In the data rows, 128 means zero.
Here are some rows, each followed by its group. Rows of different groups can look alike.
[169 182 178 176 162 174 171 175 170 177 205 176 177 176 174 156 170 203
 163 177 176 161 169 141 145 151 158  96 133 151 112 121 110  95 113 107
 109  98 102 102 103 101  99  97  97  95 102  97 129 100 107 118 101 101
 111 116 117  57 109 134 134 139 123 116] fs
[101  83  74  84  71  74  68  72  79  67  87  77  75  91  75  95  73  57
  86  77  76  76  82  87  84  96 105 112 107 111 119 132 128 144 156 143
 155 149 155 161 163 170 168 180 179 178 171 177 191 185 168 175 174 206
 172 165 174 150 185 168 165 157 179 182] cl
[ 98  90  90 102 127  92  92  99  91  68 119  88 102  96  89  89  94  81
 104  93  90  94 103 110 102 110 127 103 125 147 142 137 137 152 171 149
 162 152 163 173 163 176 173 176 182 182 173 177 177 176 169 172 179 154
 173 169 172 139 180 161 155 152 120 167] tb
[170 173 169 177 172 156 176 160 177 166 159 174 171 166 173 169 174 176
 173 167 171 166 164 176 141 147 146 146 132  78 130 124 122  91 105 111
 105  88 105  93  97  98  97  90  93  94  87  95 116 102  90 104 109  92
 102  90 116 118 118  95 130 132 141 145] fq
[127 124 120 125  94 127 123 126 108 126 129 123 115 129 126 124 131 133
 138 132 133 142 136 133 149 148 140 123 151 237 155 159 168 168 133 160
 159 152 144 150 154 153 157 152 149 149 160 148 161 142 155 136 141 110
 135 144 130 144 130 122 123 122 136 124] jz
[176 182 178 181 192 186 188 191 197 196 191 196 192 187 201 207 206 196
 217 211 213 212 197 200 200 191 180 153 169 165 152 157 150 197 163 127
 125 116 111 105 105 104 102  94  96  89  80  85  70  84  98  94  90  81
  92  69  97 115  93  66 116 108 137 161] gm
[128 109 123 115 121 107 112 118 102 120 126 111 112 111 113 126 117 115
 120 117 112 119 117 133 127 125 133 155 129 142 139 136 138 147 139 138
 140 146 143 149 143 139 142 140 141 142 133 135 147 135 135 134 133 126
 133 124 124 142 134 117 121 117 138 130] jz
[178 180 178 171 164 185 191 187 169 168 170 186 198 182 188 187 195 182
 203 198 199 194 186 187 205 185 179 151 165 167 141 147 129 111 136 120
 117 113 107 112 108 107 108  97  97  92  94  86  92  89  87  89  86  81
  88  83  92 129 106  71 105 110 111 153] gm
[ 87  85  90  83  65  84  74  84  84  69  79  79  86  78  76  69  78  97
  67  75  83  81  84  75  91 100 100 107 112 106 137 129 127 153 160 144
 155 169 168 170 172 176 176 177 180 186 188 182 205 181 174 191 181 180
 189 198 179 188 150 166 164 169 174 175] cl
[100 115 117 128 108 128 120 120  94 109 120 112 112 110 112 108 103 132
  89 101 104  96  96  85 108  93  85  99  88  39  64  89 101  69  99  95
  89  78  90  90  93  92  97  89  98 100  98 101 127 107 114 121 118  97
 114 117 119 108  99 148 122 130 119 134] lp
[124 130 125 138 109 122 128 130 134 125 128 129 130  96 126 118 122 101
 106 118 127 119 120 172 119 119 123 126 115 107 120 119  95 101 100 121
 123 108 116 125 127 129 129 133 127 126 127 134 135 135 142 131 131 164
 148 146 143  88 150 118 151 155 151 154] lp
[ 79  89  88  95  92  95  93  90  98  88  63  97 100 114  98  89  98  96
 110 105  99 113 110 132 127 135 142 134 142 176 155 152 158 158 166 175
 177 168 176 187 189 176 187 188 184 187 184 185 177 184 182 192 187 157
 179 173 174 177 171 133 164 160 134 191] cl
[151 127 130 122 131 109 126 127 104 132 110 124 112 126 122 110 117 125
 100 115 118 117 113  86 106 113 126  94 110 117 126 112 102 108 106 109
 111 120 108 108 112 112 115 109 115 115 118 119 128 115 127 118 117 128
 125 137 126 126 115 130 133 134 146 134] lp
[171 164 171 169 169 185 172 172 178 175 163 176 186 169 176 163 173 175
 185 175 184 167 158 169 140 152 144 154 132 158 125 122 103  61  85  97
 100 101  88  81  76  80  74  69  71  64  58  65  78  64  57  59  65  77
  62  49  62  39  59  61  72  73  78  88] fq
[113 125 117 118 120 131 116 115 128 117 122 117 126 139 115 120 112 130
 116 107 102 108 109 112 101 104 101  98 101  85  97 105  76 120  83 104
 100  83  90  96  99 100 101 105 104 107 102 113  96 106 106 115 112 150
 113 113 113  79 108 155 124 116 103 114] lp
[179 176 180 162 214 151 174 171 130 167 172 172 170 185 174 151 171 186
 157 173 175 170 162 178 178 149 138 141 135 157 127 121 113 184 138 111
  99 110 102  96  88  93  89  88  86  84  94  83  94  88  91  83  90  79
  93  91  93 128  83 103 108 103 108 125] fs
[137 127 141 130 133 138 130 130 121 124 138 125 126 113 123 112 120 101
 117 119 120 119 105 118 128 111 101  76 110 110 106 113  74 126 113 104
 106  90 108 105 100 111 107 107 110 110 108 110 130 113 103 113 120 115
 118 105 119 149 119 134 127 128 121 149] lp
[153 154 156 148 167 162 156 147 163 161 143 161 162 163 163 163 162 159
 169 164 166 165 169 192 176 154 157 160 146 161 131 133 150  85 122 122
 120 109 115 123 104 103  96  89  91  88  65  83  66  79  72  86  70  82
  69  66  70  60  60  90  69  67  93  88] fs
[150 121 127 123 129 129 128 131 128 130 117 136 130 148 134 137 128 152
 121 124 129 120 114 138 110 115 106 132 114 106 118 104  87  79 139  98
  98 106 105  96 104  91  98  94  92  98 106 100 136 101  93 103  99 124
  99 110 104 145 109 100 104 111 139 111] lp
[161 179 174 171 170 175 177 173 186 157 151 172 171 166 173 158 168 155
 167 163 158 167 158 139 149 146 133 136 132 124 121 124 135  78  91 108
 104  94  97 100  95  90  90  89  88  86  89  89  63  86  95 103  93 119
  98  85 100 131 101  86 113 113 133 108] fs
[ 63  71  74  88  75  86  71  89 116  69  80  80  89  96  85  86  87  94
  75  93  82  95  96  75  98 110 129  99 122 129 134 137 185 142 175 141
 150 159 165 155 156 159 162 161 165 165 167 163 133 164 158 165 163 157
 159 140 153 147 162 141 149 147 139 128] cl
[131 115 115 125 124 112 121 117 107 129 116 115 119  95 116 122 113 142
 119 109 109 105 107  57 104 106 109  64 106  67 117 105 124 101  87 107
 106 101 106 103 105 103 113 113 111 119 115 113 143 113 120 118 119 123
 122 126 121 121 132 133 128 125 148 152] lp
[118 116 119 119 117 117 110 107 111 112  97 108 116 119 106  95 104 102
 106 103  99 100 109  95 119 104 120  90 112  78 122 115 121 104 109 129
 129 133 136 131 131 132 137 139 138 143 135 146 119 140 139 136 141 141
 140 133 139 124 141 105 135 136 126 119] jz
[124 116 120 121 100 105 129 122 101 144 116 120 116 121 123 129 126 115
 115 128 130 133 137 111 141 143 146 155 149 107 138 150 167 164 145 160
 155 157 156 161 162 159 156 157 153 154 161 150 157 148 147 142 143 144
 139 130 135  92 144 166 124 120 110  98] jz
[ 87  80  76  87 103  90  79  79  78  86 106  82  71  88  80  73  81  69
  77  85  79  90 101  91  97 109 119 118 121 134 134 142 131 162 150 155
 164 162 155 171 172 181 179 176 178 177 192 178 182 175 174 169 174 172
 175 179 169 152 181 176 157 154 124 148] cl
[ 81  97 107 109 103  98 111 109 127 118 110 113 109 120 115 121 125 110
 130 127 127 135 140 143 147 150 145 110 153 120 157 162 201 137 164 160
 162 164 167 163 170 166 162 166 166 162 146 159 182 156 154 155 135 181
 152 137 138 157 158 145 134 123 154  88] tb
[162 171 175 175 175 175 171 155 159 166 166 171 173 147 171 158 170 168
 171 167 172 168 153 171 155 152 159 143 134 144 132 128 118 111  73 117
 106  99 100  97  92  93  83  88  86  88  84  92  88  91  99  89 109 107
  97 116  99 123  98  73 114 113 144 112] gm
[124 129 121 132 132 138 121 122 131 141 142 119 126 122 116 115 112 132
 107 106 100  96 105  59 110  98 100  96  97 120 114  94 121 101  84  88
  85  74  79  87  91  84  92  87  95  98 106 101 117 100 103  93  98 124
 100 106 107 111 101 122 116 119 111 112] lp
[ 99  86  72  77  67 108  89  91 123  79  84  89  88  97  94  87  95 106
  99  98 100 103 111  80 115 122 144 134 133 155 144 148 150 138 202 157
 171 171 165 181 171 179 177 183 180 182 185 179 150 178 171 175 176 174
 169 158 163 171 173 198 154 153 128 133] cl
[186 200 183 182 179 186 194 184 181 186 180 184 177 183 189 189 182 190
 185 186 188 178 178 157 172 155 151 155 140 175 131 121 163 158 115  98
  87  86  86  80  76  78  71  67  69  66  72  64  86  64  57  68  57  65
  67  87  72  87  81  63  82  76  69 103] fs
[178 167 179 186 162 188 186 196 181 202 182 205 198 208 206 213 212 219
 211 220 213 219 204 231 191 201 193 180 177 144 167 157 132 195 153 133
 124 122 111 106 102 108 101  94  92  86  91  82  79  84  81  82  83  82
  99  92  96 119  74 124 108 114 133 164] gm
[ 89  86  75  67 109  88  80  77  81  74  66  74  75  65  74  70  73  83
  72  74  62  68  80  78  73  87  92  97 104 136 113 121 122  97 141 127
 137 131 148 145 157 152 153 161 163 158 167 163 190 165 165 161 163 123
 168 161 161 191 136 163 152 147 131 149] cl
[122 109 114 114 101 117 109 112  93 106  99 116 120 125 120 132 126 135
 136 129 130 133 140  97 158 146 143 156 146 172 179 161 165 159 163 151
 158 151 156 148 155 158 155 155 152 151 141 147 153 140 133 133 142 116
 134 136 126 106 122 117 121 116 117 119] jz
[ 77  80  78  76  99  97  88  94  97  96  62  87  84  86  88  89  95  93
  88  98  99 104 109 165 133 122 119 115 136 134 144 151 151 160 123 165
 162 180 173 177 171 182 173 178 182 178 169 177 215 177 183 165 172 183
 169 166 162 136 164 144 148 144 142 149] cl
[ 82  76  83  73 102  87  82  77  77  73  79  82  72  95  88  77  86  84
  87  91 101  94 104 122 104 108 122 114 128  94 126 135 126 174 118 150
 153 146 147 155 151 166 163 166 167 165 161 163 141 169 169 162 161 150
 160 156 157 159 149 188 149 150 141 135] cl
[118 109 118 115 112 117 117 116 107 126 104 118 102  89 117 110 117  94
 113 111 125 112 115  83 102 119 114 149 113  97 111 115 117 109 117 123
 120 128 124 120 125 128 128 127 133 134 136 134 137 144 143 140 153 187
 158 143 155 148 168 151 168 159 151 149] lp
[ 71  82  83  82  92  82  81  78  80  77  72  73  74  69  70  64  65  92
  56  63  59  65  77  69  87  87  93  68 102  97 104 117 112 122 111 145
 144 154 166 169 167 168 180 180 180 183 172 188 155 187 193 176 179 177
 187 187 184 147 178 190 179 162 135 212] cl
[ 70  77  82  65  75  88  77  83  82  64  85  72  58  71  71  79  73  53
  83  75  85  78  75  67 101  91 104  71 110 125 130 129 139 150 139 148
 152 149 171 165 172 172 175 178 181 180 179 186 159 190 182 178 182 173
 186 195 177 209 174 161 165 160 154 144] cl
[176 181 184 178 154 184 185 184 195 185 173 176 169 204 173 184 171 163
 168 170 173 164 162 198 164 145 129 119 136 150 101 119 114 145 109 110
 105 107  96  96  92  83  92  85  88  92  89  92 124  92  90  88  99  95
  95  85 103 108 123 108 115 132 119 103] fs
[103 110 112 111 109 108 113 102 112 108 120 103  91 109 100  83 101 108
 104  96  99 101 114  79 121 107 118 146 115 135 117 130 127 105 150 133
 130 132 149 154 149 142 146 143 145 148 136 146 172 149 163 150 144 131
 148 138 138 168 140  87 132 130 121 161] jz
[150 141 134 134 144 141 128 131 122 144 143 131 127 136 128 145 135 130
 132 128 126 130 116 124 126 123 114 121 126 158 110 118 115 181 110 124
 121 117 127 119 123 128 128 124 128 130 124 129 126 133 129 139 137 128
 139 152 149  92 147 158 157 154 139 158] lp
[104 111 108 111  98  85  97 103 120 104  96  94 101  90  91  81  86 114
  97  84  73  83  93  82  94  92  96 123 108 124  96 106 108  94 143 134
 128 139 135 136 144 144 149 147 152 152 157 152 137 155 137 163 160 143
 148 153 149 150 149 149 140 128 144 119] jz
[ 75  78  68  79 119  94  86  89  99  90  79  87  87 109  89 105  91  75
 100 100  99 109 111 160 102 123 136 127 137 126 153 152 165 149 153 160
 167 155 170 173 169 171 180 178 176 173 182 172 140 170 173 158 173 167
 170 140 161 150 145 134 135 141 138 149] cl
[197 211 198 195 216 218 193 203 192 178 192 190 193 180 183 195 185 189
 188 184 170 177 171 145 154 151 141 163 137 141 122 123 126  81  97 109
 105 107 110 101 106 100 102 100 100 105 107 105 104 114 116 108 121 140
 131 127 133 105 132 157 148 149 147 138] gm
[112  98 103  97  87  91  95 102 109  97  95 100 112  99 100  93 103  93
  98 105  98 108  98  54 104 114 114 117 122 158 137 131 150 160 137 143
 143 134 144 136 141 132 140 141 144 140 136 138 124 139 119 125 140 128
 119 140 122 116 117 112 108 106 106  77] tb
[ 82  99  96  99  89 110  93 100 119  93  67  95 103  96  96  93  99 101
 102 104 108 110 121 121 126 123 132 148 134 131 138 142 146 164 171 158
 154 164 156 146 151 157 155 154 161 159 157 154 137 145 151 150 142 135
 138 140 130 121 116 114 123 115  99 125] tb
[135 132 132 134 137 153 134 129 142 120 147 130 148 102 128 135 130 117
 141 129 125 121 129 119 143 125 109 109 118 168 126 121 108 138 116 120
 115 123 129 122 121 121 122 127 123 125 138 131 123 135 143 143 139 168
 144 154 147  90 144 176 152 155 159 179] lp
[187 185 180 190 190 185 187 185 186 183 172 190 196 197 191 192 194 195
 198 191 188 187 192 157 156 164 156 154 146 116 121 125 104 124 115 102
  88  90  96  80  67  66  65  61  59  58  62  56  69  50  40  43  44  56
  46  43  45  61  49  22  60  65  57  17] fs
[167 154 167 155 116 163 172 157 161 159 177 166 165 169 169 167 167 163
 162 160 168 165 160 129 165 148 149 153 133 118 119 118  90  92 126 105
  98  98  95  87  90  89  87  78  81  80  73  79  80  77  71  67  70  71
  78  59  78  86  77  81  81  87  93  63] fq
[195 189 195 199 151 192 189 193 176 179 187 178 170 188 177 190 175 172
 191 171 169 170 163 205 147 147 142 133 132 116 124 119 125  91 128 102
 100 106  95  91  91  85  86  84  86  80 100  90  59  88  94  93  89 116
  93  90  99  60 107 114 118 111 120 150] gm
[163 178 171 178 188 138 173 174 160 186 167 174 176 160 173 145 173 147
 166 173 180 163 156 141 161 156 155 184 128 145 112 124 157 139 109 112
 103  97 100  98 103  94 102 101  98 102  97  98 122 104 103 116 111 126
 113 131 121 154 122  75 143 148 133  84] fs
[129 122 131 131 124 131 127 117 154 134 121 130 117 119 126 121 124 104
 118 119 114 120 112  98 132 116 115 121 116 126 103 110 117 109 105 110
 115 122 117 111 119 117 120 124 126 124 134 130 122 135 138 130 142 129
 152 154 156 151 158 201 169 178 171 201] lp
[ 93  91  91  82 102  90  78  80 101 100 105  82  93  87  78  84  81  82
  69  76  78  79  87  84 101  97  99 129 109  91 122 122 150 113 129 137
 148 153 150 156 160 163 170 170 173 176 186 173 196 173 163 180 171 170
 168 165 171 177 152 204 161 153 125 157] tb
[ 85  81  76  79  82  97  83  80  93  76  74  82  99  66  84  93  86  97
  90  85  98  92 103 110  92 113 115 129 131 116 148 146 145 140 104 163
 165 169 166 167 178 178 181 180 184 181 177 181 175 183 183 179 172 187
 175 165 168 162 188 155 155 145 141 152] cl
[ 78  71  81  92  79  61  89  75  76  78  83  86  88  83  87  63  87  55
  94  90  85  94 102 129  89 108 118 140 126 136 148 137 144 136 117 146
 150 154 152 150 157 155 160 158 162 161 160 160 154 161 160 152 157 133
 152 133 151 142 146 135 137 141 130 121] cl
[143 150 152 177 182 153 165 159 175 172 181 162 170 164 163 175 166 155
 156 165 157 165 161 181 180 150 144 108 136 117 125 127 143 117  81 106
 105 100  92  90  89  88  84  87  78  75  81  75  70  74  92  78  76  50
  67  68  72  75  64  34  83  81  92  72] fq
[107 112 116 116 125 124 120 115 140 136 135 124 122 145 131 140 133 138
 136 134 139 142 131 107 138 146 142 129 147 167 156 149 162 135 159 154
 151 140 154 146 149 144 145 146 143 144 148 140 128 130 138 136 137 123
 130 129 125  99 128 128 114 110 114 139] jz
[116 138 131 147 121 103 126 134 130 133 137 131 127 137 129 135 127 134
 135 122 126 121 118 141 128 116 129  93 115 120 106 117 114 145  82 114
 115 117 110 100 113 111 111 114 114 112 129 116 144 116 114 120 116 122
 123 102 126 138 119 124 131 128 144 142] lp
[177 179 181 167 181 189 181 184 191 172 167 184 175 181 192 200 194 188
 180 194 205 193 191 142 172 178 175 167 162 129 156 148 171  97 129 132
 123 133 105 114 104 100 101  97  95  94  92  91  71  90  93  89  94 121
  93 118 100  81 111  98 102 112 122 150] gm
[171 172 181 175 167 189 184 193 170 188 171 192 183 198 195 209 199 206
 206 204 204 202 198 176 177 182 188 158 173 155 168 150 149 122 129 132
 122 111 117 117 106 102 105  96  96  89 106  90  93  87  83  86  95  98
  88  73  95 135  90 127 103 106  99 126] gm
[154 156 150 159 153 161 154 153 119 158 167 158 154 183 159 144 162 174
 155 164 157 161 153 207 135 155 148 171 140 165 145 133 145 123 122 117
 116 121 109 115 104 102 101  98  91  88  83  85  76  76  86  75  78  91
  80  43  71  55  77 113  67  70  79  56] fs
[189 197 181 178 212 187 184 187 143 179 190 188 195 168 187 183 183 178
 185 184 171 176 171 175 178 151 147 145 137 178 123 129  96 130 117  92
  94  78  87  92  79  77  77  70  74  71  81  70  92  69  44  73  69  78
  69  56  77  81  84 147  92  92  84  97] fs
[ 88  91  90  96  80  84  88  95  89  91  90  88 112  95  88 101  92  82
  80  89  90  96 106  95 111 110 116 120 122 107 118 137 116 119 144 145
 152 138 159 166 161 161 166 167 168 169 176 168 194 167 160 161 173 155
 160 143 156 139 162 133 143 145 122 147] tb
Which 3 groups are nearest to each row below, nearest first, going by the distance to the group's nearest row?
[193 176 179 182 156 181 176 171 179 182 168 173 183 198 168 169 169 178
 169 166 164 163 161 182 159 144 131 130 132  85 133 117  98  86 108 110
 100 100 104  80  99  94  91  89  95  96 100  98  60  98  97  96 114 103
 110 116 111 107 127 140 132 126 138  88] -> fq gm fs
[129 136 133 151 134 120 127 128 120 133 141 128 130 127 128 130 128 126
 135 122 123 119 107 128 117 113 124 118 110 108 107 114  70 147 127 103
 107 107  99 105 105 100 105 105 103 111  99 105 120 108 108 113 124  99
 111 131 120 138 143 147 120 122 136 106] -> lp jz tb
[ 91  99  88  87  76  79  89  95 126  96  83  93  91 108  93  96  98 101
 105  96  92  96  94 121 113 116 128 131 123 106 154 138 158 119 123 153
 155 178 157 157 161 162 165 166 164 167 164 163 152 163 155 162 152 155
 154 162 150 134 132 133 135 132 103 114] -> tb cl jz
Which 4 groups are nearest to each row below, nearest first, going by the average distance to the group's rows?
[111 117 114 112  76 117 118 116 128 112 102 123 130  97 127 121 127 109
 142 138 140 141 132 181 148 146 144 113 150 185 143 158 144 133  94 160
 152 145 151 150 149 149 151 149 145 146 141 141 119 134 124 141 119  89
 122 126 118 121 102  93 101 119 106 127] -> jz tb lp cl
Which 3 groups are nearest to each row below, nearest first, going by the average distance to the group's rows?
[ 89  99  94 110 106 112 102 103 118 109 119 109 119 118 114 109 116  98
 124 121 120 127 132 101 135 132 135 174 139 161 146 143 158 133 148 151
 148 149 152 153 153 158 152 150 147 146 156 143 148 143 124 137 148 151
 134 134 131 128 134  93 119 129 109 150] -> jz tb cl
[121 127 119 110 138 135 117 119 109  99 111 111 110  91 107 123 102 112
  97  98  98 104  95 107 107 106  99  95 106 100 136 112 105  84 129 121
 124 123 127 131 132 129 131 134 132 138 136 137 169 141 147 136 139 132
 139 147 142 146 158 147 133 139 136 155] -> lp jz tb
Which 3 groups are nearest to each row below, nearest first, going by the distance to the centre of the group?
[ 87 103  96 102 119 121  97  99 103  97 111 107 108  95 109 103 113 108
 113 122 129 128 136 154 129 137 132 129 150 200 162 151 139 101 163 162
 165 162 165 167 166 168 171 170 168 168 161 170 129 165 159 154 163 142
 152 148 154 136 136 165 144 143 117 104] -> tb jz cl
[135 133 143 135 125 112 137 119 120 132 140 128 125 123 126 134 119 151
 121 112 119 120 108  95 116 108  99 142 102  90  94  98  94 112  91  91
 100  84 100  97  93  93  90  94  92  95 110  96  88  98  99  96  99 114
 105  89 101 125 111 130 106 102 118  88] -> lp fq jz
[126 133 135 134 105 152 121 127 127 142 154 126 112 121 129 123 124 149
 117 116 111 111 112 106  98 114 115  86 111  75 104  97  85  85 118  98
 102  91 103  96 104 103 109 107 107 111 114 110 150 115 114 120 122 123
 116 101 123 141 136 132 131 126 124 118] -> lp jz tb
